(in the rows, 128 means zero)
Each named turn below is shown by a few rows before and after it. Which turns, in which order, take the first row of each later pair to the second? The first pair is answered.
turn j_898:
[109 133 112 157 162 148 182 170 173 117  76 123 130 129 146  96  71 114
 218 119] -> [136 152  92  11 152 164 137 124 167  92 131 156 143 147 137  86 116 115
 166 120]
[113 130  97 123 126 123  56  89 138 115 128 109 162 153 125  89 148 123
 120 102] -> [129 133 142 100 106 133  96 105  90 154 163 113 135 138 104 144 166 133
  71 155]
[172 130 126  35 128 117  86 129 158 129 164 144 122 125 145 134 127 133
  70 122] -> [158 111 173 145 128 109 152 177 127 179 139 121  88 101 140 182 102 140
  76 162]
[ 86 108 171 141 151 105 170  93  79 100 114 150 108  81 131 139 128 124
 146 137] -> [ 82 113 147 135 161 103 145  79  99  78 106 152 122  93 143 107 125 120
 162 106]
turn j_679:
[142 116 109  84 106 205 163 183 111 135 140 115 115 155  74 146 143 128
 168 173] -> [143 116 110  83 104 205 156 182 105 136 142 111 117 156  72 146 147 128
 160 177]
[178 132 105  55 141 113 117 143 184 131 129 140 119 125 180 113 105 143
 104 100] -> [131 120 105 165 157 127 152 161 168 121  90 128 119 130 156 106  84 126
 198  95]
[145 162 101 130 147 123 150 143 144 140  99 151 121  94 157  95  82 118
 152 123] -> [117 153 119 202 133 129 136 138 110 156  98 127 130 101 124 106 105 113
 147 142]
turn j_298:
[120 122 136 175 105 149 146 162 116 161 127 106 135 138 118 146 139 143
 131 160] -> [137 119 126 154  96 159 137 167 125 166 132 107 139 146 122 144 142 141
 125 163]
[105 130 100 177 114 146 117 143 147 143  96  93 170 167 146 103  92 131
 152 106] -> [ 98 128 110 194 116 136 114 136 138 148  96  86 171 159 145 113  95 131
 141 107]
[ 95 138 125 130 143 134 144 109  99  93 138 146 126 131  89 119 129 111
 188 122] -> [ 91 139 148 159 135 114 129  96  76 112 144 132 125 118  86 135 141 114
 143 132]
turn j_32:
[115 135 103 121 137 126 141 133 109 107 116 146 109 128  95 104 146 129
 164 110] -> [109 129 113 136 133 128 136 134  95 116 118 138 114 129  84 110 157 128
 160 122]
[102 152 117 109 123 132 155 147  81 125  94 154 118  98  91 183 108 134
 144 117] -> [103 151 117 111 121 133 157 147  78 130  97 153 114  96  88 184 111 134
 142 119]
[123 126 124 109 141 130 141 115 101 136 121 126 114 125 128 143 143 128
  94 143] -> [124 126 116  94 146 126 142 114 111 128 119 132 112 124 140 134 133 127
 100 132]
[110 168 153 131 150  73  89 116 135 128 105 110 110 101 130 130 116 132
  94 116] -> [109 167 151 135 151  72  91 120 138 125 105 110 109 101 131 126 114 132
  99 112]
turn j_804:
[127 107 114 109 112 134 166 135 115 132 135  73 128 173 121 142 149 105
 140 151] -> [125 110 137 129 115  96 154 122 111 143 137  63 127 150 139 153 150 114
  95 146]
[144 120 138 129 117 120  99 139 151 171 143 113 117 128 133 134 129 127
  79 166] -> [125 142 131  97 142  81  93 103 145 133 149 143 115 110 142 121 127 124
  88 129]
[106 120 108 118  84 117 161 129 117 123 118 151 104 131 121 127  94 125
 139 152] -> [109 117 115 133  79 113 158 135 116 133 118 140 107 129 122 132  95 128
 125 160]
[156 134 136 124 139 166 127 141 111 128 125 114 115 129  71 126 173  90
 156 145] -> [157 133 160 157 135 132 114 134 105 149 122  98 114 113  90 138 172 102
 102 152]
Then:
Each pair is two turns apart.
[135 135 128  89 128  80  95 104 112  87 145 151 123 107 129 115 156 145
 106 127] -> [140 125 161 129 122  90 147 142  89 121 144 145  99  92 121 153 146 151
 108 164]
j_298, j_898
[150 139 132 100 109 159 122 157 153 155 139 113 133 133 130 149 139 148
  77 145] -> [119 132 120 163 130 163 157 177 157 137 104 114 126 133 126 137 112 137
 165 131]
j_679, j_679
[134 129 133 162 124  95 103 124 141 142 135 131 128 111 167 146 124 153
  62 105] -> [153 133  95  87 126 124 102 127 168 110 140 154 136 132 165 121 121 147
  96  91]
j_298, j_804
[154 122 115  71 102 151  89 144 137 129 144 141 143 153 117 118 155 139
  99 143] -> [158 127 103  73 128 130 125 165 166 109 119 156 128 137 148 106 112 140
 144 113]
j_804, j_679
[111 149 164 120 164  87 104 110  91 121 123 165 105  81 130 158 121 138
 105  83] -> [109 139 126 100 165 149 132 136 104  98 112 181 108 116 106 138 113 120
 193  90]
j_898, j_804
[140 140 106  50 110 138 108 100 138 130 134 142 142 143 129 113 150 116
  96 114] -> [148 114 101 108  94 190 145 154 147 157 109 120 136 162 112 123 133 111
 140 148]
j_298, j_804
[166 138 131  80 136 105 143 152 176 130 121 132 130 117 181 127  96 146
  89 128] -> [165 134 146  87 135 120 175 169 159 141 125 138 116 114 169 145  92 146
 103 149]
j_804, j_898
[133 127 126 111  90 161  76  79 128 155 167 114 144 147 106 113 177 124
  57 145] -> [166 127 159  95 105 151 191 149 132 176 157 139  84 109 135 164 122 138
  86 169]
j_679, j_898
[115 127 113  85 128 119 130 116 167  94 139 127 120  89 140 135 115 156
  84 109] -> [ 80 115 114 168 137 131 151 130 153  90 111 116 117  95 116 129 106 144
 146 112]
j_679, j_32
[ 96 135 148 135 130 121 106 130 128 118 108 132 159  92 123 118 111 134
 121 110] -> [110 137 142 111 124 122 104 137 145 118 115 136 158  95 132 115 106 138
 109 108]
j_298, j_679
[133 114 129 157 133  96 132 162 177 144 104 107 141 113 165 109 102 114
 128  94] -> [153 120 103  63 118 137 117 153 178 131 133 122 148 138 146 104 127 107
 120 108]
j_898, j_804
[176 110 139 110 130 140 172 167 153 164 112 105 116 110 151 159  73 142
  99 140] -> [159 116  96 110 145 141 132 139 188 119  92 109 145 132 156 105  70 129
 151  91]
j_679, j_898
[ 79 161 145 116 155  92 117  80  93 112 137 128 141 117 133 122 147 132
 121  94] -> [ 84 155 130  93 151 143 153 107  87 106 143 141 134 134 105 130 146 120
 173 121]
j_898, j_804
[100 123 153  97 112 138 144 107  70 123 176 133 134 152  91 123 174 135
 105 163] -> [ 91 111 166 187 125 120 194 150  82 146 133 118 113 130 115 134 128 138
 139 163]
j_32, j_898
[142 127 116 130 135 150 168 142 137 122 135 146 154 172  87 115 119 106
 113 163] -> [133 130 129 144 132 140 162 133 120 127 142 142 151 168  79 124 128 105
  95 166]
j_298, j_679
[ 90 105 172 188 143 139 152 142  79 128 113 119 131 119 106 151 139 136
 129 163] -> [108 136 159  64 149 112 129 104  87  96 146 158 135 112 126 142 150 141
  86 136]
j_679, j_804
[152  95 168 142 138 140 139 150 124 168 116 105 144 115 142 142 112 141
 109 158] -> [162  94 143 114 145 159 155 162 144 150 108 120 147 128 143 127 101 133
 145 150]
j_298, j_298
[146 115 107 104 119 133 142 142 183 111  92 131 144 166 151  81 120 129
 126  79] -> [147 103 154 148 106 133 197 176 140 160 101 117 111 143 138 135 118 138
 100 132]
j_898, j_898
[150 115 159 176 113 146 158 170 129 153 114 115 109 133 117 165 146 151
 121 160] -> [170 116 134 137 109 174 160 181 150 140 112 124 115 148 119 151 139 146
 142 156]
j_298, j_298
[112 111  96 179 123 168  93 137 167 131 109 109 159 165 121  96 129 111
 171 122] -> [140 118 123 115 100 160  70 119 138 155 156 106 152 155 116 126 166 127
  66 154]
j_898, j_804
[128 119 139 104 131 165 150 140 115 130 150 124 134 141 100 153 139 110
 139 148] -> [124 113 143 146 130 164 149 149 120 142 137 109 137 138 106 153 134 111
 144 149]
j_898, j_32
[177 100 115 149 108 160 138 189 181 169  92  96 121 153 164 126  98 142
 106 153] -> [137 143 107  78 160  84 129 118 172  88 104 158 120 124 186  99  92 139
 132  76]
j_804, j_804
[103 182 154 137 144  88 180  96 130 120 130 169  78 119 144 128 144  97
  93  64] -> [ 86 172 156 164 143 124 201 111 108 124 127 164  76 131 108 135 152  84
 137  86]
j_804, j_298
[113 146 147 171 138  90 121 133 103 154 146 133 122 133  93 122 145 123
 105 186] -> [130 133 125 190 131 110 114 160 138 160 122 118 130 146 106 103 129 121
 120 185]
j_298, j_898
[123 128 144 168 135  69  75  99 116 126 158 122 109 130 179 115 128 138
 177  95] -> [151 124 141 130 114  85  44  97 125 140 177 113 118 144 176 114 147 140
 130 111]
j_679, j_298
[144 131 132 130 106 136  84 136 143 162 129 105 126 129 147 119 125 132
  76 138] -> [130 153 113  85 132 116  88 113 151 118 129 138 122 124 156 101 113 129
 115  99]
j_804, j_298
[ 90 131 138 131 119 141  94  88  83 111 159 130 134 141  82 123 170 106
 114 147] -> [111 144 106  71 150 136 139 109 133  75 136 168 120 132 126  99 122 106
 174 108]
j_679, j_679
[131 165 130  64 123 110 173  98 110 107 137 158 126 103 153 134 133 151
 101 137] -> [102 161 128 125 138 114 197 111 106  94 108 156 122 102 141 125 114 143
 167 129]
j_298, j_679
[ 96 104 112 228  87 119  86 153 104 172 130 142 158 151 114 134 160 127
 107 179] -> [159 121  59  54  95 139 103 166 172 132 142 197 149 162 157 106 134 130
 128 147]
j_679, j_298
[106 142 163 135 124 120 161 119  73 140 148 142 117 114 103 159 148 124
 114 156] -> [120 149 141  87 141 113 188 133 107 119 137 171 106 110 134 146 117 124
 146 129]
j_679, j_679
[ 97 126 125 132 132 127 118  95 115 103 136 136 132 133 123 115 150 110
 158  94] -> [110 114 125 129 115 159 112 106 116 119 142 123 137 151 108 120 163 104
 152 119]
j_679, j_804
